In the rows, 128 means zero.
The rows of R fall into a few groups, and each row is roughly a mix of its group's hidden directions.
R, 176 rows:
[[134 147 160 102 164 115 145 193 127 134 108 178]
 [ 81  98 110 161  90 103 114 159 157 175 139 123]
 [154 195 103 105  80 147  97 127 129 103 107 124]
 [123 193 108  88 149 120 119 142 143 123  77  93]
 [103 138 152 156 110 190 157 109  82  91 137 120]
 [124 162  78  88 106 176 119 147 128 102  94 104]
 [115  77 154 156 105 143 139 165  84 159 149 163]
 [ 93 159 141 122 112 110 103 107 114 136 156 205]
 [161 138 189  90 131 156 111 119 104 133 150 178]
 [184 145 168 181 101 133 147 134 101 145 155 144]
 [132 141 125  99 154 176 112 106 141 101 170 189]
 [154 126 159 196 133 124 118 122 156 169 173 136]
 [116 129 110 112 108 143 158 120  75 189 143  84]
 [ 72  86 137 159 134 104  97 158 155 104 118  94]
 [153 153 204 146  82 130 135 142 123 127  96 145]
 [152 151 135  58 108  79 115 138 118 161 128 154]
 [138 131 151 102 139  65 138 118 141 120 147  58]
 [108  83 169 143  93 104 157 162 101 144 120  85]
 [144 109  92 152 126  54  87 105 130 143 131 102]
 [195 134 128 131  94 133 123 138  99  94 130 184]
 [138 140 202 144 113 154 106  80 111 149 151 135]
 [139  77 139  91 154 113 126 177  97 173 146 142]
 [ 42  99 130 115 138  91 113 139 135 151 111 134]
 [121 101 120 110  58 140 108 149  98 123 167 167]
 [134  93 167 190 104 137 132 152 133 148 162  88]
 [127 130  54 157  97  85 111 136 127 114 157 106]
 [141 144 169 171 168 143 166 129 122 120  67 125]
 [136 116  71 136  87 177 125  89 102 109 157 128]
 [132 136 113 132 145  77 155  70  74 153 118 141]
 [ 77  96  83 138 130 129 133 124 181 110  92 156]
 [146  66 123 158 151 101 142 132 149 148 136  69]
 [ 78 136 149  68 100 155 181 128 121 128 126 121]
 [154 118  89 131 173 129 175  75 158 142 150 139]
 [ 97 168 126 118 149  91 110 104 145 177 105 178]
 [119  94 139 218 136 153 130 124 139 112 149 133]
 [148  84 131 138 124 105 103 164 156 193 157 116]
 [109 158 121  95 107 205 126 138 153  92 116 132]
 [131 118 183 118 101 174 116 131 110 144 103 188]
 [130 140 146 156 121  95  87  68 172 115 112 158]
 [146 146  87 136 108 133 155 121 158 191 175 111]
 [123 150 185 113 121 164 158 106 152  88 171 110]
 [156 171  85  86 101 144 165 114 105 111  90 130]
 [143  56 154 121 125 144 115 164 160 171 144 135]
 [115 128 113 145 147 118 150 182 156  64 152 159]
 [174 157 135 178 118 122 130 133 140 173 122  72]
 [164 127 138 131 148 132 132  82  97 110 122  52]
 [147 114 158 102 131 101 156 147 113 122 203  94]
 [ 81 148  78 164 121 128 135 152 167  97 109 161]
 [123  80  81 159 149  80 118 120  97 154 146 103]
 [ 70 113 147 110  99 134 151 146 135 137  94  67]
 [ 99 104 129 116 198  94  96 124 111 105  89 123]
 [155 111  89 150  98 102 122 145  68 169 106 113]
 [137 123 102 192 152  63 134 104 124 103 124 124]
 [121 124  96 144 154  86 169 118  84  89  86 145]
 [141  99 169 104 137 133 170 132 114  90 127  64]
 [ 87  92 126 130 141 162  96 156 192 107 138 115]
 [ 84 118  93 178  98 147 105 144 145 167 156 153]
 [160 160 105 149 159 159 156 102  82  86 117 102]
 [ 83 145 133 115 146 145 123 102 181 123  87  77]
 [169 166  90 173 130  96  97 132  98 130 132 167]
 [114 140  84 109  97 177 112 120 124 137 118  61]
 [110 140  48 111 176 121 114 112 119 120 158 132]
 [191 147 139 123 110 161 154 102 134 184 123 104]
 [177 146 123  94  99 153 120  88  70 127 138 105]
 [105 152 102 163 116 127 160 137  84 106 157  68]
 [107 140 127  59 146 128 111 151  74 146 123 164]
 [ 93 160 185  87 145 162 153 128 125  90 137 111]
 [ 90 127 142 161 107 166 145  62 116 166 145 127]
 [126 158 116 148  96 141 100 163  70 167 101 155]
 [ 94 160 135 143  90 139 124 113 157 125 132  51]
 [130 152  82 169  97 159 151 124 154 146 146 181]
 [169  77  95 121 137 125 167 158  90 152 146 157]
 [140 138 174 178 167 157 145 130 120 162 154 168]
 [138 146 159 104 114 185 108 148 144  94 151  75]
 [173 112 135 129 143  57 128 142 120 164 112  88]
 [ 99  79 126 111 130  99 111 161 153 147 191 148]
 [164 139 178 165  82 154 153 138 157 107 114 100]
 [113 145 180  97 151 147 157 111 107 177 116  86]
 [150 104  98 131 116 140 116 143  99 118 205 167]
 [110 110  95 184 100  97 125 157 127 177 105 106]
 [ 99 141 176 105  99 142 144 137 100 105 189 100]
 [119  92 158 122 154 114 153  86 153  91 151  75]
 [192 176 102 101 156 118 132 141 106 117 113  92]
 [ 75 105 155 148  89 143 101 119 157 160 151 168]
 [174 111 163 184 139  86 123 109 100 155 120 146]
 [ 87 149  78 112  86 162  97 106  90 138 136 142]
 [182 162 176 108 133 144  91 107 119 159 162 134]
 [105 127 177  85 130 160 177 127 119  86 113 101]
 [140 163 166 151 106 110 144 118  64 133 135  78]
 [142 130 188  85 155 162 149 143 114 158  89 115]
 [141 126 137 203 112 110  90 121 166 124 109 161]
 [102  76  93  82 127 100 135 121 114 102 121 178]
 [120 109 119 200 125 122  99  93 147 179 144 131]
 [186 168 133 153 109 118 146 103 153 132  76 153]
 [103 149 155 136  63 166 110 161 110 163 118 146]
 [ 98  85 111  88 130 136  96 156 130  65 115 109]
 [ 92  84 121 117 125  55 123 117 134 172 119 139]
 [141 141 155 104 132 111 168 129  91  86 126  63]
 [ 98 105 171 158  82 124 113 183 122 152 154 142]
 [179 139 102 119 106 156 109 145  78 128 183 139]
 [142 130 161 114 144 154 165 121  74  81 166 104]
 [150 132 131  82 146 194 127 145 123  98 152 173]
 [141 121 120 174 168  85 143 178 129 126  79 135]
 [ 95 153 133 177 122 156 128  75 110 113 180 117]
 [134  79  86  80 107 138  88 126 169 151 116 131]
 [136  97  72 167  71 126 149 164 138 120 116 137]
 [134 106 153  84  88  98 107 151 116 110 141 190]
 [ 98 116 145  95 166 148 141 151 135  58 114 158]
 [ 80  92 158 146 129 128 181 140 110 125 130  74]
 [146 146 145 126 112 121 119 111 188 106 106 198]
 [ 86 134  60 111 152 131 111 136 107 135 169  93]
 [166 142  63  96 153 111 152 120 130 133  93  93]
 [ 82 128 169 180 148 142 173 130 163 121 137 150]
 [ 91 134 170 183 150 132 178 117 151 116 138 157]
 [116 131 184 182 170 168 118 112 108 114 124 106]
 [156 131 144 135 130 127 139 134 123  37 103 155]
 [116 151 111 180  66 145 104 153 126 142 111  88]
 [130 156  72  98 100  94 115  84 101 146 119  96]
 [149 119 112 106 101 110 104 156  94  80  69 107]
 [153 126 162 165 105 195  99  91 124 137 106 123]
 [119  87 109 152 159 138 182 119 159 156 177 119]
 [112  91 146 161 168 136 163 105 147 165 181 133]
 [106 133 174 129 170 148 152 116 169 128 178 164]
 [110 127 177 181 133 156 116  94 183 114 117 119]
 [ 75 126  96 145 141 150 152 107 118  76 172 153]
 [108 124 173 122  71 125 100 163 131 183 138 142]
 [116 120 153 176 101  99 105  94 147 176  85 117]
 [176 157 101 148 103 128 100 110  94 120  77  92]
 [116 135 139 117 166 120 112 150 193  83  84 114]
 [105 100  86  72 154 151 113 138 108  87 145  98]
 [117 147 123 146  51 169  89 124 117 108 149 120]
 [ 67  72 101 112 165  96 116 130 133 117 108 122]
 [137 142 123 216 135 139 159 142 128  90 113 122]
 [127  80  64  90 118 105 156 150 132 114 121  96]
 [148 106 156 154 115 119 112 122 160 174 124  58]
 [163 147 105 158  82 179 111 114 101 121 143  85]
 [136 166 156 110  92 177 117 155 135 108 175 161]
 [124 174  95 115 122 112 127  67 129 104  92  86]
 [111 163  85 152 117 137 163 139  93 110 191 124]
 [154  89 169 155 115 122 158 118 120 188 101  99]
 [102 120 163 140 162 136 177  83 106 119 147 176]
 [145  60 154 125 148 146  90 112 108 168 144 103]
 [124 185 175 106 162 127  93 127 112 136  99  91]
 [126  80 176 174 167 119 149 101 145 125 151 155]
 [121  90 104 182 102 161 162 131 164 101 160 121]
 [128 142 116 142 102 164  87 109  64  98  96 151]
 [108 159  92 147 111 169  94 106  78 125  95  99]
 [149 141 139 141 143 123 106 145  85  91  52 136]
 [127  97 124 111  88 151  91 111  71  77 129 139]
 [123 161 172 155  94 115 115 143 125 148 161 192]
 [118  90 147  78 133 162 140 119 145 150 105  65]
 [121 136  94  76 153 143 126 117  80 116 112 186]
 [166 136  97 180  76 106 120 138 135 159  91 115]
 [124 186 134 143 120 159  92 143  95 127  85  85]
 [155 166 122 104 103 184 143  93  87  92 125 130]
 [ 71 118 125  96 145 140 193 107 154 104 126 112]
 [110 113 117 110 149 155  93 139 165  73 184 132]
 [146 105 153  75 122 122 143 108 101 160 102 188]
 [135 118  85 140 125 131 161 138  77 123 165  68]
 [ 86  95 152 154 144 143 153 183 164 132 164 140]
 [ 93 111 139 132  87  98  84 175 114  95 106 157]
 [165  96  96 117 142  85 110 132  82 152 132  80]
 [ 86 141 140 108  88 162 123 161 107 126 154 187]
 [ 96  76 148 131 159 150 143 175 129 179 132 109]
 [135 134 170  93 120 160 105 118  95 107 171 182]
 [111  99 175 175 162 120 155  79 126 127 157 145]
 [159 146 152 184  89  94 116 140 114 164 110 164]
 [ 89 106  67  91 154 114 115 125 142  95  92 111]
 [124 107  77 114 107 103 141 126 139  81  97 184]
 [162  91  66 121 110 126 107 143 127  72 107 131]
 [123 107 124 163 109 101 123 167  81  68 134 157]
 [141 108 181 136 167 106 160 139  98 184 109 121]
 [130  85 139 101 143  53 140 150 153 132 104 102]
 [100 158 143  82 195 122 136 146 132 113  92 152]
 [133  83 169 159 121 144  93 113 157 117 186 146]
 [120  99  84 166 179 126 147  90 133  97 164 126]]
In each list below, two rows fit none of the groups, and each other row fits one group, some only roughly. Which are they? Name them in the order they come.
  * k621: [ 92 113 126 137 144 150 117  61 178  95 123 150]
  * k445: [108 102 136  87 140 187 131  93  86 164 118 114]
  * k883: [102 122 131  97  93 144 159  95 112  92  68 103]
  * k347: [155 130 140 157  80 187  99 144 116 168 111 147]
  * k299: [109 114  78 125 118 169 127 200 129 125  98 124]
  * k589: [169 143 144 147  89 144 151 139 112  64 141 167]
  * k655: [173 117 146 120 142 192 122 123 149 142 169  85]
  * k288: [100 166 143 104 123 148 166  67  98 123 139 165]
  * k432: [109 147  95 166 141  66 128 110 141 128  73 141]
  * k765: [131 119 127 156 148  68 106 121  99 131 121  59]
  * k383: [117 102 149 147 135  91 148 191 149 144 182 118]
  k883; k765
  * k88: [146 150  57 126  85 167 117 127  99 106 112 141]
  * k707: [ 85 157 129  99  91 133  68 126  91 119 103 107]
  * k666: [132  98 155 116  90 140 185 120 165 127 169  93]
  * k700: [ 92  86 123  81 139 120 171 116 117 124  73 108]
  * k59: [ 70 130 107  77 116 116 149 154 178 132 142 107]
  * k653: [106  79 134 114 149  95 120 123  82 120  99 184]
  * k273: [136 102 184 138 149 180 138  95 107  99 166 128]
  * k864: [121 112 159 133 134 119 180 126 110 134 193 176]
  * k807: [108 154 177 109  95 146 122  80  81 146 147 109]
  * k575: [113  84 160 127 106 125  90 163 174 122  94  91]
  * k418: [189 174 110 167  98 141  91 126 156 127 123 119]
  k666; k807
  * k322: [157 102 107  70 149 121 167 161 143  86 122 103]
  * k940: [143 171 107  89 108 120 156  74  78 115 133 138]
  * k963: [143  74 175  87 150 135 124 114 184 125 123 136]
  * k120: [120 129 136 160  98 171 110 188 157 129 121 176]
  * k973: [176 164 115 200  99 125 127 151 119 118 146 114]
  * k446: [ 71 169 113 170  85 129 104  99 150 144 116 128]
  * k165: [134 111 159  91 136  85 141 132 157 185  84 146]
  * k152: [170 170 111 101 141 145 112 128 163 129 142  62]
  * k884: [121 151 105 155 151 105  98  87 150 146 195 142]
  * k239: [106 120 120  93 112 156 179  90 127 143 180  93]
  k165; k239
  * k813: [113  95  93 132 119 147 111 164 121 123 180  68]
  * k806: [121 113 147 100 159 162 167  71 130 121 112  79]
  * k168: [127 149 139 114 166 162 155 165 107 183 172 120]
  * k419: [134  86 152  74 121 119 163 159 109 134 129 183]
  * k124: [107  77 152 133 198 116 131 136 138 147  87 112]
  * k266: [146  93 152  85 127 130 106 141 194 139 122  86]
  * k57: [145 145  88  88 133 130 140  76 161 130 149  75]
  * k142: [105 156 122 120  99  61 102 138 134 162  96 164]
  * k927: [116 153  70 110 107  80 112 180 138 154 124 119]
  * k650: [175 109 128 140 118 154 117 144  68 172 120  87]
  * k779: [ 59 179 131 102 153 113 118 122 115 131 164 151]
  * k687: [119  80 182 112 132 109 103  89  97 128 169 144]
  * k931: [ 98  84 147 146  91 151 119 129 165 142  68 148]
  * k698: [143  94 118  57 127 151 158 115 144 107 139 173]
  k806; k419
  * k835: [138 158 111 157 156 116 190 142  81 121 100  98]
  * k822: [104 153  72 135 113 133 107  72 115 123  93 164]
  * k313: [ 67 139 136  95 175 104 116 118 110 161  91 141]
  * k126: [126 121 149 152 148 117 189 170  91 169 134 155]
  * k577: [122 150 121 196 151 144 150  92 120  98 175 121]
  * k287: [106 158 150 146  94 150 182 131 128 152 181  99]
  * k456: [ 70 110  82 134 171 164 134 121 168 131 131 147]
  * k284: [163 131 163  57 121 132  98 149 126 162 122  98]
  * k909: [ 87 100 142 101 152 117 150 116  99 200 142 133]
  * k429: [158 144 161 141 140 103 112 185 175 121  83 126]
  * k134: [177 184 132 166 127 133 138 111 185 139 143 122]
  k577; k456
  * k251: [141 107 137 118 125 128 123 210 122 182 121 106]
  * k100: [100  84 160 151 119  73 144 103 156 142  89 112]
  * k725: [ 90  78 107 182 173 113 111 102 139 118 131 113]
  * k505: [147 148 130 189 119 155 137 111 151  85 109 180]
  * k80: [124 127 146 106 117 140 186 153  94 173  80 107]
  * k448: [175 170 123 157 112 128  71 137 131 164 164 137]
  * k60: [119  89 158 164 163 128 122 143  98 119 183  87]
  * k967: [127 183 119 102  68 149 163 155 112 113 153 137]
  * k594: [ 89 149 135 197 126 154 140 173 139 163 122 128]
  * k625: [143  97 125 176 183 100 150 143 119  74 129 135]
  * k434: [ 92 134  73 174 148 164 167 124 146 147 106 141]
  * k196: [120 144 131 175 111 186 169 120  84 150 107 141]
  * k186: [ 74 119 160  69 156 107 127 155 144 151 103 139]
  * k899: [ 91 128 120 127  88 165 127 146 180 125 100  75]
  * k583: [143  86 126 204 114 126 123 154  86 138 108 127]
  k80; k186
